In the rows, zero is written as 128.
The rows of Z fall into several groups, which share some directions, and each row is roughly a mix of its group's hidden directions, except some rows that fit no group.
Z, 111 rows:
[[147 144 134  64 118 161  97 123 137 196 107 100 150 151 143 193 148 116
  110 150]
 [103 116 183  90 157 178 136 123 153 131  98 149 190  88 165 160 119 115
  146 155]
 [122 172 156  62 132 180 141 142 150 105 134 130 164 161 108 113 120 147
  181 176]
 [156 174 156  90 129  81 133 161  90 133 126  76 143 190 102 148 158 118
  109 154]
 [115  94 188 132 139 137  90  97 134 129 103 136 153 121 142 200 165 147
  152 183]
 [142 127  99 160  79  97 126 153 105 115  90 102 116 168  81 150 197 156
  157 129]
 [123 125 139 131 119 115  68  60 145 170  77 101 114 134 167 170 157 146
  104 148]
 [131 111 141 140 123 167 131 139 136 119  86 112  96 157  62 149 180 164
  195 139]
 [149 104  96 125 114 160 143 180 114 143 177 156 164 109 157 155 113  91
   57 123]
 [120 127 140 135 117 126  67  54 154 157  73 114 128 126 172 162 157 149
  106 151]
 [178 155  97 151 116 106 133 150 103 101 179 121 105 175  82  83 131 124
   75 118]
 [131 120 131 115 121 227 127 152 156  97 159 151 135 153 127 132 126 166
  113 187]
 [127 114 175 124 149 105  80  57 138 149 118 151 176  87 170 165 126 106
  121 142]
 [107 155 177  96 167 141 111  56 162 126  92 135 165 101 157 108  86 131
  144 134]
 [135  81 159 105 171 153 159 176 111 164 171 141 110 100 101 166 118  80
  153 109]
 [117 140 157 109 138  44 106 109 109 176 118  79  88 140 161 149 159 106
  116 141]
 [131 143 178  60 164 124 137 144 125 147 203 141 138 130 132 124 108  86
  160 164]
 [178 162 102 124 127 117 150 159 110 137 159 104  92 164  90  79 137  95
   69 103]
 [158 135 103 148 100 195 116 141 136  77 140 146 166 168 110 132 129 172
   76 161]
 [112 126 141 148 146 173 113  55 175 112  71 154 145  86 149  98 105 145
  132 112]
 [133 148  77 156  92  94 106 126 111 123 113  84 104 171 151 134 126 166
   50 126]
 [110 112  67 185  99 156 116  92 159 111  91 141  97 108 142  91 114 170
  118  93]
 [142 112 154 118 118  79 145 180  81 135 131 126 176 127 106 189 176  93
  155 137]
 [141 133 127 161 118 139  65  45 153 130  78 115 107 148 127 135 150 172
  103 139]
 [155 132 101 168 100 136 136 139 132  72 189 167 112 147  89  63 149 136
  137 144]
 [137 121 151 167 115  55  93  66 124 123 105 153 161  94 142 126 176 102
  147 128]
 [120 116 161 143 128  76  77  52 131 140  99 138 141 107 129 159 154 135
  188 137]
 [117 154 102 134 103  69 158 135 120 149  54  97 124 113 128 100 162 103
  151  74]
 [144 146 142 116 170 121 177 147 120 119 160 138 113 112  85  59  94  81
  142  81]
 [129 148 155  71 138 216 124 134 156 117 132 136 169 154 127 147 109 153
  136 180]
 [120 132  80 116 114 165 173 204 127 121 172 116  76 156 124  92 114 137
  105 127]
 [154 141 129 131 108  64 104 129  90 154 105  81 112 174  87 173 179 133
  140 126]
 [117 148  99 155  93  85 116 103 122 118  47  89 125 152 106 136 152 173
  163 104]
 [139 129  93 132  97 135 114 155 124 120 195 140 129 149 177 128 121 132
   44 168]
 [118 130 112 121 126 113 192 195 110 103 160 150 139 109  98  91 111 102
  186  98]
 [112 102 153 138 120 116 122 108 156 131 166 179 120  81 182  91 176  87
  148 170]
 [121 156 157  52 147 108 166 189 108 153 162 100 128 150 120 134 125  95
  164 147]
 [117 139  65 135  93 115 152 168 129 124 168 124  58 150 115  68 131 139
  157 115]
 [139 109 164 132 135 187  93 112 135  98 114 139 167 154 108 188 137 177
  125 182]
 [154 111 169 147 196 171 155 138 116  95 133 132 115 130  56 120  89 133
  117  97]
 [125 135  87 149  99  75 103 103 116 125 147 119  75 154  88 109 125 161
  200 109]
 [142 126 142 145 139  96  91  91 101 115 108 105 127 162  61 177 114 176
  179 114]
 [105 119 136 127 136 142 144 118 139 130  68 118 109 118  79 130 134 148
  230  97]
 [134 100 102 205 112 144  90  66 148  99  99 154 124 107 141 117 131 162
   87 114]
 [143 165 190  77 157 131  91  87 137 139 131  98 122 179 114 143 142 141
  135 186]
 [109 132  82 124 132 141 153 125 148 140 148 141  76 102 116  62  78 123
  172  74]
 [134 112 173 116 150 178 111 123 133 127 102 133 188 123 160 189 126 132
   69 166]
 [129  73 132 144 161 202 169 167 139 137 139 157 100  86  97 127 118 105
  144  94]
 [118 110 144 131 107 163  71  71 164 123 125 160 155 124 161 161 152 159
  148 189]
 [141 150 178 109 164  45 155 145  93 143 131  98 120 129 112 113 149  69
  127 115]
 [146 123  96 180 122  57 149 144  93 113 154 121  84 129  94  87 135 109
  114  80]
 [154 162 132  91 115  90 126 163 100 139 165  90  99 194  82 133 165 126
  149 157]
 [124 154 167  75 148  84 159 175  90 140 116  87 150 156  97 162 132 113
  174 130]
 [122 125 144  86 184 151 166 169 117 155 168 114 109 114 140 125  60  96
   91 102]
 [110 124 152 122 129 105 110 110 117 155  39  85 150 129 133 200 151 146
  146 122]
 [138 111 113 164 106 152  67  57 155 145  77 133 133 119 154 158 148 156
   89 130]
 [157 145  80 158  91 147 107 118 143 116 153 120  69 176 110  81 154 157
   82 142]
 [106 102 190  92 173 174 150 152 145 151 139 140 137  92 175 147 129  89
  109 164]
 [112 125  88 145  95  46  85  86 119 167 139 125 112 108 184 139 126 117
  115 113]
 [143 129  76 170 110 130 143 142 119  93 145 132  85 151  60  84 113 159
  158  88]
 [ 91 156 157  69 137  88 119 113 129 130 168 139 165 118 173 129  90 122
  183 167]
 [149 153 159  73 161 135 173 174 120 135 182 137 135 130  97  90 118  71
  148 129]
 [134 131 156 109 137 192 142 140 151 123  96 144 191 104 171 137 137 106
   60 152]
 [138 154 172  74 167  85 162 175  96 152 154  90 112 152 101 128 129  86
  143 128]
 [148 138 113 148 138  69 152 166  86 116 182 107  76 157  90  91 121 112
  105 104]
 [111 105  96 150  89 164  81  88 159 134 112 152 145 110 193 156 132 160
   90 156]
 [111 134  45 135  64 133 100 132 139 136 156 121  83 161 149 121 121 179
  129 142]
 [127 150  89 149  75 103  82  68 141 125  73 125 144 142 118 130 153 170
  170 120]
 [132 149 130 125 139  81 181 185  98  91 183 132 121 136  99  70 118  99
  142 119]
 [138 139  84 152 111 131 167 164 119  79 159 150 120 138  69  69 112 137
  166  96]
 [129 175 147  86 130 128 130 128 133 122 115  89  98 187  76 108 144 156
  195 153]
 [111 121 159  99 175 219 155 148 159 113 154 140 115 123 140 108  84 138
  110 154]
 [146 167 148  77 135 126 138 165 121 141 178 104 124 168 155 112 137 100
   63 177]
 [112 150  73 115  91 129 107 117 129 148  77  82 107 169 112 158 114 189
  162 108]
 [114 136  92 121 114 131 131 131 135 126 167 125  58 155  86  91 111 161
  206 121]
 [166 132 106 120 109  98 134 176 100 140 218 136 114 151 122 116 151  83
   92 143]
 [ 93 112 122 113 161 191 148 119 165 131 154 154  94  91 149  89  60 135
  148 112]
 [ 91 115 142 108 125 185 126 129 160 109 136 163 179 102 195 145 109 144
  122 182]
 [108  92 162 103 155 152 128 118 145 144 174 180 137  76 140 137 108 100
  200 140]
 [174 120 104 142 114 139 137 175 108 141 164 112  68 172  67 124 174 115
  106 122]
 [135 139 114 130 146  93 164 167  94 122 146  97  76 154  59 105 104 129
  161  80]
 [129 124 159 129 155 118 204 196 113 118 116 121 118 109 111  89 163  73
  122 108]
 [119  99 173 102 178 190 175 171 135 124 148 158 153  88 128 134 101  94
  136 129]
 [128 139 131 136 114  85 109  97 117 151  38  99 177 115 149 173 149 124
  106 104]
 [114 114 127 133 144 105 194 187 106 107 151 150 140  92 103  98 109  91
  176  85]
 [130 148 177  70 172 188 151 150 147 125 162 120 102 157  97 106 113 126
  159 164]
 [ 93 121 120 115 149 133 169 135 137 137  98 135 120  87 108 107  90 123
  216  73]
 [121 113  98 134 127  67 166 179  90 155 148 110  82 118 102 125 125  97
  162  74]
 [ 81 129 152  98 154 131 146 123 139 117 133 153 184  80 193 129  62 122
  138 135]
 [165 157 182  68 165 113 131 135 118 150 190 130 142 141 113 119 131  69
  124 155]
 [113 145  87 115 108 121  94  90 135 144 119 106  88 159  97 136  96 183
  202 112]
 [107 128 132 105 162  63 138 127 100 181 126  87  83 116 125 146  87 108
  158  77]
 [124 170 102 138 101  89  99 104 119 117  83  73 119 182 142 134 128 181
   83 137]
 [144 107  93 199 111  83  92  81 120 137 103 114  76 127 120 124 147 143
   95  88]
 [130 162 127  88 151 171 138 145 145 122 185 113  84 168 138  83  86 140
   85 159]
 [116 125 165 133 147  71  92  70 126 170  77  88  92 126 153 157 160 124
  125 128]
 [128 123 192  85 177 151 173 170 117 125 133 142 182 103 118 145 119  81
  148 134]
 [125  97 152 160 157  55 128 114 101 165 105 109 104  88 146 151 144  84
  101  87]
 [121 111 135 137 146 200 157 132 148  88 105 166 160 102  84 114  99 148
  184 106]
 [136 150  59 155  61 113  84  97 130 116  98 117 132 165 118 136 136 186
  133 121]
 [149 152  86 139 103 127 143 150 121 125 111 125 170 123 166 112 122 106
   26 103]
 [114 152 177  74 161 114 183 176 117 115 144 126 157 124 112 105 121  93
  186 141]
 [147 100  80 188  97 170  88  78 151 124  91 152 129 114 121 140 133 162
   98  98]
 [120 134  84 131 107 127 132 149 124 119 161 111  60 171  78 106 116 172
  188 120]
 [127 109  87 115 131 217 139 153 147 127 179 163 124 120 121 125  64 146
  130 114]
 [152 156 170  89 141 125  92 117 123 135 167 104 127 184 141 149 142 132
   79 198]
 [121 131 130  81 116 177 155 178 138 125 157 165 201 107 167 141 116 101
  123 159]
 [166 136  86 182  78 126 102 116 123  77 152 160 162 151 118 105 152 150
   80 146]
 [136 131 112 143 140 131 107 105 131 138 145 123 126 119 184 122  83 123
   17 121]
 [133 173  83  94  87 149 133 153 135 113 155 118 110 187  88  97 127 165
  178 147]
 [134 112 130 163 108  83 109  98 137 120 176 178 137  87 177  90 164  85
  108 150]]

Here is one row from each group, named. Which group is each of the other rows in?
[116 145 120 133  80  78  78 103 120 119 118 108 132 173 139 164 167 176
 153 180] : S
[151 121  56 175  99 120 135 153 110 108 170 133  82 151  86  97 115 146
 110  90] : L
[134 118 120 135 116 136 123 157 109 133 105 107 166 136 173 185 131 132
  28 140] : T

[135 162 115 114 114 143 110  92 137 141  33 100 187 134 129 158 117 150
 114  99] : T
[107 121 129 116 102 153  71  61 170 143 114 150 140 117 167 152 141 161
 171 171] : T
[102 124  99 122 117  97 143 143 133 146 178 128  46 127 123  80 126 121
 196 119] : T
[165 156 139 107 147 152 168 181 112 127 127  90  94 179  60 104 150 114
 111 118] : S
[133 135 126 125 160  85 144 126 108 131 178 126  76 131  74  88  90 114
 183  87] : T
[132 133 147 142 129  61  83  74 122 168  99  90  93 135 160 149 164 120
  86 136] : L
[117 110 175 108 172 115 162 161 116 158 124 119 141  87 176 148 129  67
  74 124] : T
[153 149 178 102 160 107 138 140 107 130 137 127 196 118 152 142 122  76
  58 139] : S
[139 175 153  80 140 131 141 170 114 112 154  88 131 191 131 126 123 138
  75 179] : S
[103 121 141 131 121  55  96  76 125 168  82 114 124  99 157 159 156 118
 175 117] : T
[147 109 149 129 154 175 145 170 123 105 195 155 142 127 145 127 109 110
  52 160] : T
